In the rows, zero is written as 128.
Families of rows that turns and mirrors carry onto each other, the same ones carrying the whole set onto itself: the rest of each named row's family, in list order:
4 families of 4 rows:
k549: [134 154 138 125 147 132 125 143 123 109 104 135 120 127 170 133 132]
k978: [122 125 164 144  93 116 109 157 100 113 111 121 142 163 157 131 108]
k225: [161 135 147  99 118 154 102 145 125  85 140 129 138 126  92 141 110]
k392: [127 118 152 140 116 125 123 114 126 136  90 142 110 146 141 131 125]
k86: [132 151 159 132 117 131 116 177 106  93 116 126 146 149 167 130 113]
k900: [142 137 153 125 137 146 137 132 138 121  92 156 113 136 141 128 128]
k77: [139 105 138 112 117 122 133 121 112 124 157 156 121 130 101 112 114]
k101: [125 107 125 120 113 103 118 119  98 120 166 133 126 126 122 116 114]
k53: [132 130 118 109 132 112 122 137  98 104 173 132 131 113 137 118 119]
k782: [141 121 138 116  95 123  82 131 107  96 145 103 142 132 106 145 106]
k470: [147 142 174 126 120 153 132 175 122  98 108 151 141 155 141 125 111]
k489: [136 119 179 138  96 136 124 153 117 118 102 147 134 168 129 126 106]
k707: [146 128 131 101 139 131 136 139 111 105 166 155 125 116 115 114 118]
k131: [150 142 134 104 116 137  90 147 110  79 148 107 145 121 114 146 111]
k715: [153 115 152 110  97 141  96 129 121 101 134 125 135 135  83 144 105]
k443: [118 135 136 139 122 113 112 124 115 123 103 121 120 137 170 137 128]

Which other rows belong to the same family as k707? k77, k101, k53
Which other rows belong to the same family as k978? k86, k470, k489
Which other rows belong to the same family as k782? k225, k131, k715

Families of rows that turns and mirrors carry onto each other, the same ones carrying the whole set onto itself: the rest of each named row's family, in list order:
5 families of 6 rows:
k862: [148 145 128 133 118 110 177 129 117 138 139 148 121 146 123 120 101 121
 149  92 147 104 158 131 131 127 131 116 135 124 129]
k970: [114 140 122 124 118 107  98 124 138 132 111 120 155 121  93 121 129 118
  99 150 140 169 124 126 158 124 144 133 140 139 135]
k798: [113 123 138 121 135 120  95 142 132 130 125 121 137 110 120 102 164 119
 125 130 113 151  98 106 157 148 131 139 140 119 152]
k55: [112 111 147 118 130 107 100 134 141 119 119 111 149 123 102  98 145 126
 107 124 114 155 103 126 151 140 133 140 131 109 143]
k540: [127 110 128 116 141 115  83 138 116 113 111 115 128 123 113 120 135 133
 118 122 112 166 101 122 144 151 120 142 136 118 141]
k481: [108 116 130 123 131 148 102 141 133 153 119 138 137 118 125 129 142 123
 104 138  97 152 102 147 133 122 138 128 131 106 116]
k993: [116 144 122 125 126 126 151 134 113 110 129 148 115 125 135 123 108 146
 137  91 155  91 161  94 114 124 132 115 123 119 149]
k788: [136 155 136 109 128 102 169 118 123 133 159 137 119 152 136 121 115 114
 151 103 152  99 139 128 121 133 130 113 132 135 140]
k270: [136 164 125 125 119 122 160 128 129 133 167 131 114 138 134 104 128 105
 151  96 140  97 146 118 130 138 142 125 126 125 122]
k659: [137 118 111 128 135 133 167 129 111 114 137 144 129 130 150 123 106 116
 131 128 160  82 157 108 128 113 125 145 131 122 124]
k631: [134 125 133 128 128 122 142 128 129 105 126 157 110 143 133 128 111 147
 131 101 163  88 150 105 101 142 130 120 113 137 122]
k529: [133 134 134 111 132 133 168 134 116 113 161 145 120 150 138 113 122 124
 149  98 133  93 159 126 136 119 126 115 137 125 126]
k766: [145 141 134 109 124 121 151 130 126 120 159 149 120 162 125 121 116 124
 147 105 147  96 157 118 120 140 135 119 122 147 111]
k658: [150 121 123 129 129 120 157 127 123 110 139 142 125 160 148 119 116 123
 125 118 161  85 144 104 124 134 123 150 112 141 106]
k204: [125 135 127 124 138 115 162 114 131 125 133 147 106 125 124 129 107 147
 126 104 172  89 131 114  94 124 132 118 122 117 139]
k721: [144 126 124 130 138 120 169 118 118 121 146 136 117 149 153 120 126 112
 119 119 174  94 130 125 123 117 113 145 116 119 133]
k433: [128 143 123 127 129 116 110 126 142 138 120 127 166 130 110 120 134 137
 102 156 107 170 121 116 149 127 120 142 151 137 141]
k967: [147 121 129 145 127 117 166 134 121 128 122 154 112 124 122 121 102 138
 135  90 161  95 151 121 110 130 129 122 122 105 142]
k826: [137 129 100 126 120 121 106 111 135 141 104 131 160 102 105 128 130 129
 108 146 120 166 110 121 144 129 138 146 137 137 118]
k733: [157 123 124 149 128 113 179 129 111 122 128 142 125 144 137 110 111 115
 135 104 164  98 149 119 141 124 118 143 126 118 136]
k230: [129 129 127 124 120 109  98 119 132 121 107 126 149 111 116 107 155 140
 116 111 103 168 101 116 147 148 125 126 134 127 144]
k971: [114 105 139 116 120 121  94 129 140 141 110 132 156 120 112 131 128 116
 104 144 111 150 116 163 132 128 144 120 134 113 122]
k968: [127 112 122 111 138 132  90 131 120 134 114 128 127 130 109 141 122 129
 114 134 103 168 110 154 136 133 129 124 144 122 119]
k913: [127 144 123 140 126 130 147 117 140 117 125 154 102 106 129 124 115 133
 140 108 167  89 145 114 107 133 145 109 129 125 134]
k291: [129 114 144 128 138 119  98 135 144 123 115 128 158 121 118 112 146 145
 104 142 102 157 109 117 135 141 116 141 142 116 152]
k52: [104 147 120 134 129 125 109 118 138 136 108 133 142 111 112 131 132 128
 113 153 124 161 107 116 161 120 145 123 157 148 126]
k79: [135 128 122 152 129 131 167 118 127 115 133 136 115 133 162 112 120 113
 124 113 153  83 129 126 127 121 128 146 119 115 110]
k947: [129 130 111 118 137 115  97 124 119 125 109 117 136 125 103 133 117 124
 117 148 124 175 111 123 157 135 131 144 154 144 126]
k439: [146 105 125 113 124 136 100 121 136 138 122 142 146 118 113 121 156 124
 115 132  97 162 111 156 140 131 127 124 139 122 120]
k345: [129 123 135 118 129 130  97 133 145 150 119 142 161 124 111 132 134 140
 106 150  94 159 125 142 122 132 126 121 145 119 140]

Which other rows belong to the same family as k798? k481, k270, k913, k52, k79
Which other rows belong to the same family as k862? k433, k967, k733, k291, k345
Which other rows belong to the same family as k230? k993, k659, k529, k826, k439

Families of rows that turns and mirrors carry onto each other, the same ones carrying the whole set onto itself: the rest of each named row's family, in list order:
5 families of 3 rows:
k611: [117 111 114 123 110 130 147 118 123  99 100 138 138 135 147]
k640: [120  65 127 122 138 156 112 116 130 127 110 120 142 144 144]
k622: [115  97 148 135 134 100 147 124 146 129  71 147 150 138 126]
k218: [104 120 145 154 150 149 111 158 108 149 118 123 101 146 108]
k413: [104  99 159 144 150 109 154 136 142 145  92 156 122 132 104]
k319: [104 110 169 137 126  86 136 136 141 148  95 133 139 134 113]
k187: [126 103 114 147 152 162 123 137 115 118  79 139 127 151 133]
k120: [107  71 141 133 153 160 118 130 127 145 135 125 112 138 119]
k395: [118 106 135 105 136 155 148 136 120 136  78 164 128 171 129]
k428: [118 124 135 139 114 127  94 143 110 133  95 102 142 152 141]
k594: [ 97 131 145 128 100 110 131 137 117 129 136 116 121 131 127]
k503: [111  81 150 124 123 137  99 128 127 145 135 100 135 141 132]
k763: [ 99 113 129 137 138 144 159 136 120 120 126 153  97 127 116]
k276: [102 123 163 110 132 142 137 154 115 162 113 148 108 168 107]
k459: [113 123 154  98 102 125 122 140 118 145  90 131 144 173 136]

Which other rows belong to the same family as k120? k640, k503
Which other rows belong to the same family as k395? k276, k459
Which other rows belong to the same family as k187? k218, k428
Which other rows belong to the same family as k319? k622, k413

Families of rows that turns and mirrors carry onto each other, the same ones carrying the whole set onto itself: the rest of each named row's family, in list order:
4 families of 8 rows:
k161: [154 106 137 140 152 173 120 103 125 122 157 127 138 102 116 122 131  88
 139 159 134 129  94 125 116 117 138 121 126  91 174 137 107 146 113 116
 135 130 134 127 105 107 113 131 129 135 124 124 152 138 140 136 122 116
 119]
k292: [149 130 131 137 103 147 149 135 132 116 123 150 149 130 147 108 126 141
 124 136 129 104 149 122 139 108 133 105 171 125 163 106 135 130  68 106
 120 122 141 108 117 138 120 138 118 135 126 108 139 120 133 144 139 158
 156]
k675: [165 139 147 121  95 136 147 131 155 124 117 149 154 133 150 119 136 131
 104 138 151 107 157 128 130 102 152  83 139 112 147 103 125 129  67 131
 116 120 134 125 129 129 128 125 127 108 124 113 146 123 137 122 119 148
 150]
k448: [150  68 101 112 146 153 125 116 126 132 117 115 114 135 149 159  99 120
 120 140 135 141 122 125 130 137 114 131 136 145 130  98 133  98 117 136
 164 149 128 159  94 116 134 101 157 106 121 142 152 125 145 127 150 109
 129]
k585: [132  89 115 135 127 154 114 136 106 125 100 116 117 123 131 103 145 119
  78 179 160 104 103 133 125 122 145 126 107 114 130 111 132 121 121 120
 139 163 154 113 121 111 104 125 141 108 114 128 173 131 124 169 135 104
 133]
k834: [157 121 126 147 129 127  97 131 138 122 108 133 133 121 119 124 118 150
 116 123 142 126 117 135 117 135 161  77 112 154 122 107 148 138 113 145
 111 129 164 156  92 139 106 122 159 113 120 108 149 101 127 118 121 131
 109]
k751: [163  81 152 135 135 185 115 116  99 134 134 124 144 111 112 115 135 114
 137 129 141 118  94 119 130 125 132 149 124  89 158 124 102 115 119 122
 125 106 130 142 112  98 102 136 125 121 129 126 144 124 137 133 117 126
 130]
k850: [153  93 113 135 151 151 114 143 117 125 101 112 122 121 143 151 123 124
 143 150 135 136 124 121 125 137 100 126 143 144 115  96 133  97 109 127
 146 160 104 155 120 103 130 103 157 113 122 112 131 136 165 136 161 107
 117]
k8: [104 115 112 112 142 115 137 138 153  92 116 142  95 120 128 124 152 147
 113 128 132 117 125 143 157 120 149 119 141 123 121 122 143 120 125 146
 106 113 131 108 113 140 150 125 172 126 106 136 159 114 178 154 139 136
 114]
k551: [140 142 140 120  96 121 140 124 147 125 104 155 150 110 156  98 138 125
 120 121 155 100 118 111 141 116 131  97 150 130 152 100 114 130  88 113
 106 130 146 116 120 137 136 134 114 116 113  98 154 114 131 124 112 130
 157]
k510: [152 135 130 124 106 141 122 136 148 145 115 166 137 125 134 108 145 152
 105 127 143 109 138 109 144 122 145 103 148 127 156 107  99 122  88 131
 114 102 139 120 133 137 131 153 111 119 134 105 150  97 123 128 126 145
 154]
k618: [135 107 164  93 133 105 145 110 130  78 126 142 126 111 136 129 105 115
 127 107 126 101 123 118 126 129 134 109 132 143 121 119 154 140 121 137
 117 134 119 112 113 133 100 128 132 139 148 140 131 133 124 144 136 138
 113]
k175: [138 120 107 102 144 138 153 131 138 100 113 139 117 156 139  96 147 100
 146 169 160 138 124 140 115 146 115 142 132 118 134 118 136 124 101 115
 139 165 124 132 131 112 127 126 123 118 114 124 125 105 101 111 141 122
 115]
k940: [149  93 158  77 146 135 151 116 141  95 152 138 142 121 141 131 123 105
 123 104 136 106 136 113 139 142 122 130 126 117 131 115 149 141 132 129
 122 120 130 143 115 122  98 130 133 119 160 153 142 104 145 121 134 131
 107]
k391: [137 101 123 162 129 145 112 146 147 123  79 123 111 113 123 111 160 136
  95 152 179 107 127 137 145 111 137 125 124 105 123 108 107 129 126 119
 138 130 150 107 128  98 118  99 129 109 118 113 172 131 126 154 132 106
 140]
k142: [147  85 151 102 157 124 141 112 116  96 156 148 136 109 150 151 109 114
 130 112 132 123 143 123 131 136 127 106 137 122 124 103 128 135 102 127
 112 135 132 124 135 122 102 111 130 146 157 149 128 102 149 129 152 141
 109]
k383: [127  90 123 139 127 148 118 156 137 148  87 115 106  94 113 103 149 134
 106 156 158 102 102 138 139 127 141 136  99 121 124 112 110 115 115 117
 125 123 160 120 130 131 119 111 132 126 109 109 156 115 129 163 130  96
 141]
k673: [117 108 106 113 129 131 159 145 169 121 120 128  95 115 140 131 151 136
 119 130 135  89 145 137 163 120 127 140 132 132 115 112 158 128 117 129
 106 111 147 115 113 140 144 121 156 139 150 129 144  98 169 160 124 129
 126]
k980: [144 129 110  94 128 143 170 131 154 137 132 131 101 146 127 123 130 111
 138 154 154 110 138 147 117 133 119 141 130 140 136 122 113 118 106 128
 147 144 117 111 131 116 130 141 110 137 124 118 115 100 103 132 151 127
 137]
k39: [123 104  87 129 129 125 125 132 135 116 106 145  92 125 133 129 148 130
 126 146 131 119 125 133 161 131 153 115 135 134 111 100 129 140 113 117
  94 102 142 112 104 131 165 110 159 127 132 135 149  97 173 160 125 148
 113]
k426: [157  89 148 146 143 188 115 108 132  95 143 149 123 116 128 118 130 102
 145 128 147 139 104 147 127 113 124 143 149  84 170 121 125 136 103 106
 125 122 139 139 104 108 124 128 137 123 138 113 151 133 122 130 125 132
 124]
k866: [153 108 144 139 136 151 105 110 105 118 147 114 133 117 121 107 135  98
 155 116 139 117  94 125 107 111 121 133 124  87 153 140 115 112 109 110
 108 139 132 141 110 105 111 134 129 130 123 114 166 135 123 127 112 123
 131]
k577: [147  78 103 128 145 142 138 116 138 151 132 111 107 118 140 146 115 121
 156 134 140 135 143 128 122 130  98 145 147 139 123 102 135 102 120 117
 155 142 121 151 101  98 120 121 160  97 132 115 156 108 147 135 162 111
 108]
k491: [160  75 100 146 137 150 115 114 120 132  92 126 124 136 140 144 113 137
 155 152 138 118 132 114 126 118 124 135 143 132 123 104 135  92 124 144
 144 155 110 145  97  97 141 113 158  96 142 125 163 129 159 157 149 131
 118]
k410: [143 110 123 149 133 128  94 130 120 149 125 135 141 108 123 120 140 157
 110 111 132 110 124 110 125 128 134 101 129 134 125 106 153 113 116 147
 117 129 141 161 103 115  92 152 163  87 123 113 167  94 136 112 128 112
 110]
k102: [152 129 127 152 151 133 104 120 145 127 117 129 151 111 118 129 149 165
 134 137 125 118 120 113 123 120 128  79 112 129 117 114 152 115 103 147
 108 143 149 149  98 143 126 128 180 111 128 105 166 109 139 122 130 121
 117]
k713: [143 137 106 125 138 151 175 127 154 113 116 146 114 150 144 117 140 126
 145 151 166 120 137 149 136 136 120 149 133 111 143 130 125 129 122 142
 167 144 111 103 123 109 136 133 133 122 119 135 113 115 113 135 132 133
 137]
k916: [122 121  82 114 131 134 157 150 148 101 118 121  82 136 132 136 136 141
  95 139 127 103 119 144 149 144 142 122 129 131 112 109 142 126 111 149
 110 118 142 113  98 135 141 126 155 139 147 141 159 112 169 134 136 141
 134]
k313: [148 133  98 106 138 149 168 142 129 106 126 129 119 157 120 104 127  98
 148 163 157 143 146 138 122 125 123 130 128 110 140 117 114 128 116 135
 147 140 110 126 122 123 116 129 128 131  96 119 120 116 131 118 149 141
 148]
k275: [137 117 171  82 151 131 133 102 126  92 130 155 127 126 142 154 116 109
 115 115 142 114 122 124 141 114 142 108 141 123 151 101 143 146 114 140
 122 130 121 134 129 125 115 127 140 144 166 147 135 129 152 128 144 120
 120]
k786: [138 107 133 161 151 137  87 121 107 152 132 133 153 107 125 130 128 150
 136 133 129 119 131 119 130 120 140 100 132 141 121 118 144 135 100 152
  97 135 165 134  94 131 107 144 167 112 109 125 142  98 149 122 130 122
 114]
k185: [113  95 124 140 107 136 117 140 114 129  99 120 111  96 120 120 161 115
  98 165 156 105 112 137 121 122 125 118 115 111 137 101 113 119 112 112
 141 133 157 104 119 105 126  92 156  99  98 118 154 142 142 162 134 107
 124]

Which other rows belong to the same family as k102? k161, k675, k850, k8, k313, k275, k185
Which other rows belong to the same family as k426? k292, k585, k834, k618, k175, k39, k491

